Each row is where one point has got to under a steady rotation. How many steps took it there?
The counts run from 0 to 289.
[ 13 -13  23  -5  16 -12  -8  -2 -17  -3 -12 -14 -32  34  25 -15   4   0
  35 -22 -26  -6  37  18   3   8  -1 -16  14  34  29  -4  13 -37 -37  12
  17  -8   5 -10 -25  12  14 -33 -37  -7  14  38  -7  -7 -19  -9  10  23
  28   5  17  36   5  23  37 -49  12  10  53 -22 -30 -20   7  13  23 -22
  -2  -9   3 -23  -6   6  24   1 -24  34 -23  16 -30  -1  13] | 117
[-32  10 -18  32  23 -10  28  -8 -14  -8   7  30   0  22   3 -36 -10  11
  28   0   8  11   9   4   7  48 -10 -25  26   2  12  -2  13   6 -30  -7
  53 -40  32   7  18  54 -13 -21 -25  22  11  26 -17  40  -8   7 -33   2
 -12   7   6   2  26  13  25 -14   0  15  12  17 -21   5 -13 -43  17   0
  -8  24  -4 -49 -16  13  12  55 -32  -3 -30 -11  -8   6  -3] | 225
[-20   5  20   7   8 -21  12  -5 -14 -17  17  -3  -9  22  17 -39 -21  24
   4 -23 -29 -50  18  16  -8  16  12   2  13  23   8   9 -12 -24  -3   2
  10   1  12 -27   0  -1 -21   5  17  14   7   3 -25   6  -2  11  15 -37
 -14  -5  44  42  41  24 -11 -47 -13  21  51  19 -11  21  -8  23 -20 -16
  -5  -8 -34  -9  11 -13  46 -21  38  46 -14   8 -47  18  -5] | 200
[-33  21  -1  30   3  14  13  -5   7  18 -11  24 -36 -30  22  -3  -2  11
 -30   2   2  40  12   5   8   5   0   6 -30 -27  27  29  -4   6  -1 -29
  15  -1   8 -16 -21 -10   2   7  -2  -2  22  10  -2  -7  13  15  -6   3
  33  15 -19 -35  19  22  29  37   0  21  -5  40   5 -30  36 -57  18 -23
 -11 -11  38   2 -26   6 -31  15   3   0  -1 -49 -26 -18 -16] | 3
[-26 -16  16  21  21 -17  23  -8 -33  38   7   4   8   1   3  -2 -16   0
 -15  20  12  -1 -27  -3 -10  18  22 -17  16   2  22  16   5  -3 -38   4
  37 -23 -11  38 -21  12  -9 -36 -30  -4  29  22 -17   9   5   1 -34  17
   0  16 -21  14 -26  28   8   2 -11  12  20  -5  18 -53  -2 -13  64  19
 -48   9  25 -20 -26  43 -20  26  21  -7 -15  -1 -28  27   2] | 220
[  0   0  25  30  13  11  -4   3  33  30   4 -21 -35  -3   2  -3 -42 -19
 -16   6 -15   4  -3  18 -21 -21  -5  -8 -18   3   5  17 -36 -17 -26 -30
  -2  49   2   7 -31 -20  15  17  -5  -4   4  13 -28 -15  11  18   4 -19
  17  52 -10  37  29  -2  38 -18 -42  29  57  36 -18  13  -6   3  -1 -26
  -6 -15  42  12  -6 -10  -3 -18  25  -5  -3  -4  -8 -27   1] | 111
[-18   0  50  31   3 -29  18   4 -17  18  15  -4  14  15  -1 -17 -12 -11
  12 -18 -22 -12  13   3   8 -19  27 -40 -17 -26   0  30   1 -41  -6   3
   9  11  -8  -2 -26  -6  -2 -16  47  -5  -4 -24   1  17  -4 -15 -17   9
   6  -5  12  23  10   4   2 -40 -27  29  28 -10  28 -58 -26  12   2 -12
 -13 -30 -16 -15 -43  -1  -1 -33  51   6   7  -8 -34  47 -12] | 205
[-31   4  15  44 -27 -39   1 -36 -25 -29  -1 -14  22  33   5 -15 -12  -1
  11  21  -7 -32  13   6  39 -11  34 -36   8  -6 -18  23  19 -30  11  14
   3   1  13  19  -4   5 -15  -6  20  -8   7  -3  -3  37 -11 -28  -8 -26
  10 -11  12  12  15   3  10 -30 -32  25  20   4  -3 -41  -6   0   0  13
 -16   3 -27 -26 -21 -14  63 -27  34  17  -3  12 -35  31  15] | 36
[-30   4  -9  34 -21   2 -11 -26 -12  -3 -22  18 -51  16  -4 -12 -47  17
  -9  19  -3  -1  28  33  28  -5   1  -1  20  39  31 -18 -16   4 -26 -20
   5  -1  29  24  17 -20 -17   8 -30   8  11  64  -9 -17  12  25   5 -30
  -3  34  25 -10  35  24  19 -15   6  22  22  14 -43  23  12 -22  -4 -22
  -8  20   0  14  21 -17  25   1  14  30 -50   0 -16   4  -2] | 9
[  6 -18  40 -19  19 -12 -23 -16 -34 -16  25 -22 -43 -30  49  -2 -10  15
   3  30  -4   9  11  52 -19  21  23   6  -5  -4   0  10 -17  -1  -4  -2
  -6  -4  -4  -2 -14 -27  17 -39 -12   2  23   1 -48   5 -21  15 -25  10
  32  24  -7  21  -4  16  32 -25 -23  27  43  32  -9 -34  15   9  14 -38
   2 -16  13  20  15  15  52  -1 -21  -6   3  19  16 -11  -2] | 281
[-20   4  35  -1  43   3  36   7  -7  34  33  25 -23   3  19 -31 -21  14
  12 -23   9 -13  26  23 -13  31  13 -14  -1 -12  43   3 -16   6 -39 -28
  50 -30  18 -11   0   1 -22 -18 -16   7  25  15  -7  10 -16  11 -37 -11
   5   7   3   7   9  31   1 -21  10  18  -3  18  11 -20   5 -32  16 -38
 -22 -18  -8  -7 -16  22 -32  39 -10 -25 -21 -24 -27  29 -41] | 56
[ -3 -14  12  -8  23   0  -5  -3 -21   4 -10 -20 -26  25  30 -22   5 -10
  24 -16 -13  -9  23  29   9  40  16  -9   9   8  23  17  11 -27 -50   1
  42   0   8  -5 -14  31   9 -29 -28 -10  31  22 -13  16 -32  -7   7  43
  45 -21 -14  25   7  11  41 -31   1  17  44  23 -22 -16  -6 -36  32  -2
 -22   5   8 -25 -30   8  16  21 -60   8  -9  -2 -21 -10  24] | 118
[-30  -3  16  10 -26 -15 -26   3 -27 -18  12  27 -32 -12  42 -20 -32  17
   6  39  15  -8  19  51  10  22   2  -4   2  10   2  -9   8  -9   7   1
 -18 -16  -6  13 -35 -36  16 -30 -17  -7   4   1 -31  10 -12   7 -26   7
  34  37  16  11  -1  14  29  -9 -34  38  34  49 -27 -21  40  -1 -27 -10
 -16 -13  47  -1  23 -13  61   1   8  25 -16  11   3 -20 -34] | 134
[  3 -16   9  -3  32   9  -9 -35  -5  24 -11 -54 -14  17  -5   2  -6   5
 -28   4 -28 -11 -28   6 -37   7   7   2   7  17  22  27 -38  -5 -44  -1
  29   9  -7  13  -4  13  11  11 -27 -10  35  44 -23 -10   6  -9  19  -6
  -2  11 -19  23   2  15  35 -22  -5   3  67  14  -9 -21  -2 -12  72   1
  -8  23  -1 -15 -18  30  -7 -18   6  18  -2 -12 -34   3  14] | 114
[-29  17  23  33 -23 -20  10   9 -17 -38  26  45 -23  -1  19 -24  -1   9
  29   9  -4  12  40   2  37  21   8 -21  -6 -24 -15  -6  -5  -2  29 -18
  10 -13  40  -7   0  12  -3 -23  20  23 -13 -21  -8  38 -11  14 -22 -42
   6  30  32 -10  46  -1  12 -23 -20  25   2  21   3 -14   0 -22 -33 -40
  15 -34 -10 -11  13 -10  42  20   5   5  -6  -3   5   8 -22] | 187
[-39   5 -22  56  -4  25  18   6   0  17  -5  29 -26 -27   9  -8 -33  10
 -32  18   2  17  10 -28  23  -2  -1   4  32  22  41  26 -23  17  -1 -13
  22 -10  32  -1  15  26 -34  12  -8  13  10  35  -2 -22  19  15   8 -39
 -11  31  15  -5  10  36   7   9 -16   1  26  26 -11  -2  13 -39  37  10
 -24   2  34  -1   6  -5  14   1  19  22 -53 -10 -31  -5  -5] | 48
[ 15 -11   7  23  28   6 -10 -41   1  11 -13 -42  -8  36 -10 -14 -25   4
 -26   5 -28 -34 -15   2 -32   2  -5   7   2  39  10  -5 -29  -7 -53  -1
  14  14   5  15  -7   1   3  26 -22 -10  14  53 -13   4   0  -8  25 -18
   5  11  -8  31  18   8  19 -47 -13   1  69  10 -36  11  -8  -3  22   4
   4  35 -10 -16   4   8  27 -19  14  33  -5   3 -39 -11  21] | 115
[-28   4  -7  43 -21 -11  -5   5  12 -14 -14   8   1 -21  -6  -7 -37   2
  -3  57   2  17 -14  -3  22 -10 -14 -27  14   6  -8  35 -19 -22  16  -2
  -4  -7   1  31 -11  19   2  -8   2   0 -22  15 -44   2   3   8  -7 -21
 -18  42  -8  18  -1   7  16  -9 -39  22  32  28 -30 -26  18 -11   8  27
   3   1  52 -12 -15   6  47 -19  35  15 -34  18  -9 -13  -5] | 89
[  4  19  32  -5  29 -12   9 -24 -42 -11   9  -6  12  28  17  -6  31   9
   8 -17 -29  -7 -12  -2 -22  35 -15   6 -42 -16   9  14  16 -19 -13   7
  20 -12 -28 -23 -48  13  30 -18  -7 -21  15  -8 -12  26 -27 -21  -5  45
  27  -1 -23 -12  32  10  41  -1  20  14  35   5   5 -37   5 -23  19  -6
  13   5 -10 -54 -22  21   4   1 -14  18  41 -21 -24   1  -7] | 122
[ 23   0   6   9  38   2  15   7 -15  17  19   2 -18  15 -19 -16 -18  23
  11 -14 -19  11   2  -2 -41  25  -2 -22 -16 -15  51   0  -5  -5  -1   1
  40 -42  11  -5   7  29   4 -10 -18  10  -3  19   2   8 -26 -12 -19 -27
  -9 -12   3  -6  11  27  17 -28  30   2  32 -29  -2 -70  15 -35  25 -22
  37   9 -27 -11 -28  46 -21  -2  -3   2 -33 -16 -16  29  -3] | 100
[-20  17  13  36   0   7   7  10  26  19 -13  13 -15 -15   5  -6 -33 -17
 -30  11  -8  -4 -11  17  -3   1 -10  -4 -14   9  16  38 -11 -24 -22 -24
  10  42 -17  -7 -50 -16  16  13 -10 -18  -1   7 -20 -13  12  12  -6   8
   6  37  -1  15  27  14  26  10 -32  35  50  55 -28  11   8 -28 -17   0
 -41  -1  63  -1 -12 -10   1   0  27  20  -2 -18 -35 -42 -15] | 257
[ 14 -13  48   3   7  -6 -20  -9   5  26  -8 -26 -37  -7  14   6 -26 -17
  -7   2 -21  15  -3  34 -14 -22   9 -25 -14   4   4  18 -22 -40 -25 -10
 -12  20 -13  27 -33 -27  36 -14   1  -3   8   8 -29 -21   7  10  -4   6
  11  39  -7  40  -4  12  28 -34 -31  27  62   8  -2 -30  -2   9  26 -24
  11 -23  36   9 -16  17  -1 -32  35   1  -1  11  -6   5   9] | 112
[-35   7  30  40   9 -12  53  -6  22  35  20  23  -5  11   2 -23 -40   1
   8  -5  10 -11  11  33  -3   9  18 -40 -12 -18  19   5 -21   0 -36 -38
  46  -7  23   3   2   9 -30   5  10   7  22  13 -12  13   0  15 -29 -34
   5  14   3   9  28  26  14 -19  -4  23  19  25   4 -17 -33 -29   3 -20
 -23  11  -8  -9 -34  -3 -31  36   8 -52 -32 -40 -20  20 -24] | 57
[-23 -11   2 -10   4 -14  -2 -44 -28  -7  15 -11 -33   6  36   2 -26  19
  -1  22   6  -5  -2  60  -4  32  34  -5  15   0  17  16 -27  10 -25 -26
  25  -8  12  13  16 -16 -12 -30 -19  14  67  18 -42  32 -15  18 -19  12
  14   3 -16 -16  21  28   8  -3  -7  30  -4  26  -6  -1 -17 -44  33 -21
 -29  21 -17   7 -25  16  12  16 -19  -5 -21 -19  -6  19  -3] | 12
[-50   0 -12  56 -29   1   6   3   6  -5  -8  26 -32 -11  11 -15 -48  -4
 -13  34   1  18  13  14  39  -8  11 -24  33  16  12  26 -18 -14   1 -10
   0  -8  23  15  -1  -1 -35  -5  11  20  -7  25 -21 -13  20  20  -6 -47
 -13  37  30   9   6  25   3  -2 -29  22  21  25 -36   0  17 -12   8 -11
 -17 -15  32  -1   9 -18  28 -12  47  27 -56  10 -19  -7  -6] | 49
[ -2  13 -12  42  -6   2  10   9  19   4 -10  12 -25  30 -31 -31 -34   2
  15   4 -18  28  31  15  -1   5 -16 -39  -6  -7   5  12  -9 -17 -11 -21
  41  -8  22   0   5  35   1  24   9  12 -32  25  -4  -2 -16  -3  -9 -45
 -18  16  10   5  46   0  30 -30   1  23  36  -8 -41  -6  -3 -28 -18 -24
  33  21 -13  -5 -41  -9  -1   7  -1 -11 -52 -14 -12  -7  15] | 102
[-11  -8   9  13  31   3  -5 -14 -20  29   8 -11  -6  -2   4   2 -23   9
 -38  19  -4  -4 -36   1 -42   9 -13  16  -7  10  46  21 -10 -10 -23  14
  17  -7 -26  13 -38  -7  13  -1 -29 -16  41  39 -17 -21  11 -10  -5  20
 -10   9 -17  -6  -3  34  15  13  13  11  44   2  -6 -42  21 -21  50  29
 -23  22  31  -8 -20  38 -21  -8  27  26  -9 -18 -42  20  -9] | 260
[-24  -3  -3  37  29  30  22  -2  10  23   3  -1 -46 -26   3  -6 -22  14
 -31  -2  -3   7  16 -37   5  -5  23   9   0   9  31  20 -32  27  -8 -14
  36   4  52 -18  37  28 -35  20   0  25  20  18  -7 -28  -3  16  21 -65
  18  19  12  16  11  17   5  -2 -25  -9  27  32  15   2   5 -36  52 -17
   1 -24  14  10   5   9  -6  -2   8 -17 -27 -22 -35  -2  -1] | 194
[-36   4  21  19  24  -4  12 -57 -43  -3  23  13   2  -9  22  11   9  16
 -32  19  11 -31 -25 -20 -20  32   5  40 -17  13  32  -2   2  12 -17  -1
  19 -21   7   3 -10 -13 -11  -7 -16  -8  54  25 -33  25  13  15 -10  12
   8  32 -12 -30  11  38  13  24   3  20  23  42  14  -9  15 -16  37  14
 -51  16   1 -16  32  19   7   0  17  32  16 -17 -33   6 -26] | 176
[-26 -12  37  41  11   8   3  -7   7  24  11   3 -19  12   6   6 -31 -20
 -23   2 -17 -28   7 -30  -9   4   6  -1 -14  25  12  -6 -12  -8 -43 -23
  19  14  33   1 -14   4 -11  21  -3  -7  -9  14 -19 -20  16  16   9 -22
  19  49  23  60  19   0  35 -30 -38  13  64  45   1  26 -26   4  -2   7
 -12 -18  16 -14  31 -13   9  -7  26  -7  13  13 -36 -10 -16] | 71
[-12  19   4  -5  27   9  19   1 -41 -11  35  26  -7  -6  33  10  31   2
 -22 -18 -19   9  -8 -30  -6  26 -10  37   3  19  52  23 -13 -10  -7   7
  -4 -18  -4  -5 -39  19  11 -32   4  -5  15  15 -31  -2   8  20  15  46
 -10  41   4   2   3  11  -7   5  -4  18  23  25  23  -1   8 -10  26  -6
 -34 -24  27 -35  17  25  -1  -3  19  81   8   2 -29  25 -30] | 215
[-41  39  -5  32   7  -7  36 -20 -27 -24  11  29  23  23  10 -23  19  21
  -2 -23 -21 -32  16 -23  29  35  -5   2  -9   4  20  22  20  -1  17  -6
  39 -17  23 -26   7  40 -32  15  -6   3  13   5   9  49 -14 -11  10 -19
   7 -21   8 -14  40  13  -1   2   3  23  12  23   0   0   6 -42   0  14
 -18  12 -19 -36 -19 -14  31  16 -13  31  -4 -31 -48   4 -13] | 39
[  3  -3 -19  -3  41  28  14 -14 -13 -10  18 -29 -17 -22  13 -19  -5  26
 -20   9 -21  -6 -12 -13 -42  36  -7   5  16  33  24  23 -45  20  -7   9
  24 -20  32 -11  21  48 -20   6 -25  13  16  28 -54   6 -21  20   4 -32
 -15  14  -9  29   5  21  -1 -13 -13  -2  50   6  -4  -8   1 -14  51   5
  11  -1   6  -8  -4  34  46  -9 -13  28  -9   7 -14   1  -2] | 238
[-40   1  38  41  10  -6   0 -41 -23   4  10 -12   4   6  10  -6 -29   3
 -39  10 -14 -67  -1 -35  -1  15  20  20 -23  19   9 -12  -9   1 -23   0
  10  11  11   1   0 -16 -23  23  -9 -11  18   8   6   5  19   3  15 -35
  16  15  20  24  24  15  19 -22 -22  -8  46  32   6  -3  -2  14   4  29
 -17   7 -14  -7  31 -19  32 -21  40   6  25   5 -49   2  -6] | 31
[-38  14   8  35 -18   5 -13  -7  -1 -25  -9  11 -35 -12  15 -12 -47   0
 -14  45   9 -18   7  28  20  27 -17  21   3  25  -5  -1   2   9   0 -13
   4  -4   2  -4 -17  -7  -8   5 -36  -9   2  28 -21   6   7  10 -11  -6
  10  48  11   4  30  13  35   9 -20  26  35  53 -41   7  36 -23 -22   8
 -12   9  30 -14  23 -18  51   0  -2  30 -24  -6  -7 -44 -19] | 133
